(in the rows, 128 means zero)
Where one turn sends some rows of the set: a few examples, then the rows asked
Redif: [123 118 119 141  96 125 145 133  97 146 128 136 135 128 110 128 145 137]
lumem: [145 122 122 156 120 133 117 132 129 137 141 110 134 112 142 112 148  83]
peda: [132 143 142 149  97 118 117 171  98 132 147 134 114 142 107 139 136 113]
tinup: [128 166 142 156 104 119 131 147 110 142 125 116 137 142 130 132 127  69]
toz: [118 135 164 163 111 106 112 125 129 129 111 143 125 138 109 141 126 110]
vatob: [142 139 141 147  98 134 146 149  96 146 121 160 118 134 124 109 105 120]
poz: [109 126 148 141 136 134 136 160 103 148 123 131 135 144 115 137 143 123]
latem: [137 149 155 137 100 151 143 163 117 138 146 163 131 121 141 130 143 109]
fisek: [146 134 142 152 117 121  95 143 122 142 150 103 134 121 121 111 141 119]
loz: [132 144 171 130 122 141 122 150 116 139 147 147 129 119 126 138 109 122]
rini: [119 156 126 173 101 120 132 150 156 143 116 145 135 141 120 117 140 109]
gok: [131 140 146 175 115 119 142 122 145 131 134 113 146 117 115 125 115  86]
Lotor: [133 116 135 162 121 118 145 129 153 165 134 143 132 122 106 125 146 115]
sukos: [126 131 146 157 110 130 103 143 120 132 133 107 130 133 115 164 120 102]
Fomet: [119 130 134 160  94 132 158 148 121 153 103 131 103 111 111 122 148 106]
Fep: [133 116 137 171 105 122 173 138 128 132 128 113 132 146 116 140 128 104]
ranu: [118 155 138 133 112 128  87 132 123 139 127 131 130 145 117 126 134 109]
Vofev: [143 133 135 149 109 125 124 126 141 134 134 149 137  99 152 113 151 115]
magil: [131 115 120 160 125 119 154 147  98 153 130 144 131 127 130 116 155 101]
lon: [127 151 166 150  99 135 105 149 105 142 108 125 130 130 130 149 135 119]
Ferag: [138 153 147 121 100 151 148 147 102 137 155 121 124 130 124 111 122 107]
tiraf: [156 136 152 146  92 145 118 133 107 139 142 112 147 108 128 111 120 123]
magid: [112 142 115 156 107 127 141 133 130 113 123 103 120 129 134 127 135  95]
vav: [126 114 138 144 119 153 155 144 102 152 137 146 135 101 117 134 137 105]
givu: [148 130 145 174 104 109 127 131 141 149 131 136 115 131  98 101 144  96]
luvi: [138 140 137 142  88 123 143 107 150 149 125 150 116 124 120 110 131 105]
detum: [147 118 139 143  92 138 131 131 115 145 128 118 132 100 144 137 147 134]
fon: [126 141 160 146 111 161 139 151 129 120 134 131 117 136 126 137 114  84]
reloz: [138 145 145 184  96 133 134 147 127 122 120  98 128 137 125 119 108 103]
Zut: [138 134 164 145 103 138 149 134 126 152 140 161 141 134  94 112 138  95]

peda moves to rini
poz moves to toz
latem moves to reloz
Now find these:
lumem moves to detum
sukos moves to Lotor
ranu moves to luvi

Where one turn sends some rows of the set: a few examples, then the rows asked
kesup: [130 109 123 123  98 117 118 156 150 117 131 119 173 126 149 148 115  93
  99 131 149 115 112  97 143 160 120 105 135 134 119 137 135 145]
Vozer: [115 115 142 125  82 123 120 140 126 133 106 118 165 132 166 147 133 101
 112 135 161 134 119 134 134 162 163 127 128 153 136 137 142 111]
sus: [125 111 147 147  99 146 118 169 133 113 118 138 154 142 139 127 131 102
 129 115 160 137 117 130 157 149 146  89 142 167  95 107 158 136]
nov: [122 125 129 175  86 128 125 167 140 121 120 134 148 139 134 129 132  93
 119 145 165 156 116 120 148 136 146  95 132 138 111 144 145 109]
kagig: [118 108 127 171 114 113 125 161 116 114 132 139 136 143 154 149 116 102
 125 105 160 145 129  98 132 170 147 109 140 174 128 125 149  94]
Tigep: [129 128 119 161  99 129 119 176 127 150 127 120 126 130 155 118 142  96
 100 110 165 140 105 127 139 152 137 104 126 141 120 136 148 135]
faz: [131 118 134 182 102 116 174 139 137 140 144 106 152 118 134 154 133 105
 105 125 146 138 110  99 135 148 147 129 117 142 106 138 157 133]
Dezi: [148 134 142 170 116 127 152 145 166 120 120 110 156 138 146 163 127  81
 117 108 156 146 120  86 132 154 171 138 141 146 104 142 138 121]
gika: [134 105 160 156 109 165 119 137 142 132 122 139 153 118 167 168 114 105
 115  94 147  99 139 116 162 172 151 101 141 162 119 140 143 140]
tivu: [141 147 151 152  87 137 144 144 147 156 133 143 142 132 119 147 124  99
 108 128 155 132 116  74 138 141 148 127 165 159 133 143 131 158]
zifor: [132 130 151 152 107 125 147 119 149 100 141 142 139 150 160 168 108 107
 123 136 140 123 111  96 123 160 128 117 151 192 135 123 145 140]
bino: [119 137 134 180 102 129 175 136 133 136 140 104 143 130 139 170 119 109
 104 113 148 145 118  89 125 149 149 121 111 149 118 135 154 132]
lek: [110 107 117 153 103 114 135 154 124 119 138 123 162 140 160 152 125 102
 115 127 161 125 125 136 125 169 148 116 126 163 129  97 139 121]
puge: [115 136 126 171 105 155 125 148 128 140 160 118 129 111 182 149 124 112
 115 122 144 124 122  97 138 177 140 128 127 172 111 165 147 120]
lutir: [133 139 138 144  94 113 127 122 146 119 124 122 147 125 159 169 122  86
  94 137 149 102 121  95 126 173 147 137 161 179 128 126 147 151]
Fipe: [127 118 134 131  85 131 134 131 142 151 111 157 138 125 159 140 127  80
 115 140 155 117 147  92 150 147 157 152 138 152 109 126 129 134]
Tofe: [157 130 152 174 105 143 130 148 152 133 111 129 174 130 163 156 117  77
 128 119 144 103 157 116 144 166 138  98 118 167 103 124 147 123]
zezab: [161 150 150 157  82 133 129 153 160 142 148 154 149 144 146 159 135  91
 129 132 138 135 141  78 141 142 141 102 157 183 110 126 143 132]
pamo: [134 133 116 152  92 124 121 174 126 150 127 120 136 127 148 115 138  97
  98 114 164 145 103 125 136 159 127 106 125 148 113 133 147 137]
Gataz: [122 148 142 169  98 159 139 145 120 145 152 119 121 114 175 158 121 114
 115 118 148 125 135 101 139 174 151 120 118 187 116 165 141 119]
pegu: [116 141 169 147  83 146 131 138 153 167 139 134 130 130 144 148 135 105
 111 144 123 118 124 100 120 153 119 115 140 174 127 133 138 154]
rolol: [130 120 149 173  98 132 135 139 160 125 106 121 176 140 145 183 110  75
 140 131 137 141 130 108 126 147 160 122 121 163 109 129 137 136]
zov: [134 132 141 130 131 113 117 157 136 119 165 133 134 160 150 147 117  97
 126 124 137 122 107 104 143 153 140 118 118 149 108 129 152 122]
Gare: [156 100 142 137 104 130 115 163 133 128 113 117 149 113 150 141 144 102
 119 158 138 138 127 105 149 163 133 117 152 169 111 162 147 125]
tum: [141 117 168 173 103 130 123 139 155 124 117 121 181 141 143 173 112  86
 143 130 138 136 126 117 140 140 158 126 122 153 100 138 141 128]
Lus: [132 153 158 156  95 154 129 140 152 142 142 127 151 128 144 151 121 113
 102 136 129 107 144  81 135 142 133 105 158 174 113  98 131 131]
dok: [157 148 149 164  79 131 136 151 167 145 148 153 145 144 146 159 135  95
 124 131 139 129 137  72 140 148 150 101 156 182 110 124 140 139]
Rivu: [148 139 162 164  98 123 159 133 123 120 118 144 128 133 146 168 110 129
 124 133 141 120 124  88 152 152 120 114 147 166 140 133 128 118]
vate: [136 146 156 163  89 145 140 143 146 156 136 139 138 140 128 148 121 102
 112 133 152 131 117  70 135 141 149 127 165 162 135 146 132 162]
Zek: [113 129 154 175  98 136 163 151 120 128 143 111 130 133 151 151 125 118
 117 112 147 143 102 108 143 183 143 117 117 170 113 162 151 148]
puza: [131 139 133 177 117 115 151 146 152 112 125 112 156 139 154 165 122  77
 125 107 139 147 106  96 137 155 172 128 133 147 108 139 136 129]
seveb: [160 156 156 156  80 105 125 142 121 146 108 128 138 117 161 171 129 105
 116 147 145 105 129  95 146 166 133 134 139 174 124 140 135 131]
von: [128 151 153 154  92 159 127 143 146 141 143 133 152 129 134 154 122 114
  97 136 131 107 144  82 138 147 125 104 161 172 116 100 137 133]
rabig: [137 113 153 158  99 168 123 132 140 137 106 126 149 115 162 172 112  94
 118 106 148 105 152 115 159 167 168 108 141 177 125 134 133 144]
zita: [117 121 154 167  95 163 119 127 118 127 124 100 132 119 163 149 112 108
 110 130 133 119 147 124 164 174 144 108 133 166 119 157 139 120]
Gigu: [125 125 132 166  87 125 123 164 141 120 118 133 144 137 126 128 131  93
 121 140 161 160 123 121 152 140 146  96 145 135 109 144 146 107]
zim: [ 97 131 134 137 102 144  97 160 141 123 131 136 127 125 151 123 133  89
 107 107 153 127 109 124 142 164 146 109 145 157 100 128 135 112]
Bisel: [137 112 153 146  90 120 127 154 105 135  94 135 151 130 156 140 122 110
 117 100 169 143 117 103 142 168 150 106 131 174 134 151 158 108]
togub: [124 131 164 152 111 141 139 150 141 119 138 154 135 143 142 169 126 122
  88 123 150 152 147  91 113 169 121 119 146 154 107 131 151 109]
vut: [114 130 141 149 124 140 142 162 138 140 117 159 161 137 158 155 116  90
 109 148 154 132 125  94 115 165 131 141 138 162 108 107 159 158]
kotam: [100 127 143 147 101 142  97 171 144 122 127 132 134 125 154 121 133  88
 107 108 160 123 107 127 140 163 149 105 143 161  99 132 134 117]
visu: [116 145 162 143  84 147 128 143 150 168 140 139 127 132 139 150 137 103
 114 149 123 126 119 102 122 156 117 125 141 176 124 133 137 151]
kupen: [110 120 151 165 105 172 126 130 130 136 126 109 121 125 162 147 106 117
 114 134 139 108 152 111 161 173 134 121 129 156 126 142 144 120]
bos: [121 107 152 152  99 141 117 164 139 113 119 132 150 145 142 129 134 106
 120 116 158 144 114 129 161 144 157  87 140 166  97 109 161 133]
los: [162 124 158 142  74 144 130 142 119 137 135 145 143 138 153 138 123 119
 105 119 174 133 150  92 136 150 127 128 126 178  98 138 124 127]
kal: [142 120 162 150 127 129 149 160 107 119 143 146 139 119 119 130 132 105
 117 131 154 111 119 106 157 164 145 107 143 172 108 146 151 110]
Nub: [154 124 138 171 101 132 128 140 145 130 109 117 176 127 168 156 114  72
 124 116 132 110 141 121 151 165 152  92 118 165 108 125 137 136]
Teg: [112 122 151 163  88 142 167 148 143 134 147 115 134 135 153 146 124 116
 125 121 158 140 105 101 134 181 140 136 109 172 108 163 144 153]

zezab moves to zim
bino moves to Nub
Now find these:
Gare moves to togub
lutir moves to Bisel
faz moves to Tofe
pegu moves to nov

Where one turn sends some rows of the set: a few examples, then the rows asked
Latav: [135 114 143 127  96 155 167 104 125 115 155 128 131]
velit: [124 117 132 169 110 163 151 100  99 125 146 127 134]
Rano: [130  82 118 163 114 138 131 125 101 115 118 122 122]
gebop: [135 102 132 127  96 158 178 107 124 115 155 124 135]
moza: [140  84 122 143 134 127 127 130 119  92 138 132 157]
mugek: [140 111 147 138 109 124 163 128 118 125 146 128 106]
nek: [108 109 124 138 120 119 126 128 131 120 159 106 165]
zit: [132 111 136 153  99 113 142  98 141 123 161 104 126]
Rofu: [136  90 113 142 139 122 122 124 121  96 141 132 154]
dif: [140  92 130 124 136 114 124 131 116 122 137 123 120]
peked: [123  84 120 168 115 140 130 127 103 119 117 125 124]
zaf: [135  85 116 140 134 132 126 132 121  95 137 132 155]
viv: [135  91 120 142 136 129 121 129 119  91 134 124 154]
gubu: [117 111 128 143 119 118 125 126 133 123 163 105 165]
Por: [123  99 139 122  90 125 153 129 139 121 156  96 133]
lival: [116  96 128 125  89 129 154 130 139 123 152  98 138]
Gud: [115 108 124 142 122 122 126 124 134 121 161 105 167]
luz: [150 108 124 125 110 111 131 111 111 111 164 114 151]
pubo: [137 110 128 164 118 132 111 103 127 120 126 116 121]
vum: [119  94 138 118  89 125 155 123 138 128 151 100 138]
Miniz: [160 125 134 147 102 142 139 114 102 107 142 134 132]
Lav: [130 107 134 126  97 156 172 105 126 113 153 126 134]
Koz: [129  92 115 162 117 139 134 127 100 108 114 124 122]
dom: [117  95 130 126  94 126 156 127 137 134 155  95 135]
sozi: [123 118 132 161 105 156 147 100 101 129 136 132 123]
talu: [132  87 114 160 118 135 130 120 100 114 117 131 120]
budig: [124  99 132 124  88 126 154 130 140 130 153  96 134]
vetav: [123 121 127 168 109 157 154 100 101 124 135 131 125]
pomop: [125 120 127 167 113 158 148  98  99 129 140 126 130]
gogan: [113 108 130 136 123 119 119 126 131 119 157 101 161]
Rep: [134 110 134 130  96 151 177 100 125 116 152 131 136]
fet: [129  89 116 144 134 129 124 132 118  91 136 130 154]
kena: [118 108 128 144 120 112 125 128 132 116 164  98 156]
gezu: [123  83 117 162 115 141 135 126  99 110 114 126 123]
sep: [140 107 134 128 101 159 172 107 125 114 152 128 132]
dez: [116 118 128 163 108 161 151 100  97 126 140 128 130]

vum moves to gogan
Lav moves to lival
Now find these:
Miniz moves to mugek
pomop moves to sep
Gud moves to zaf

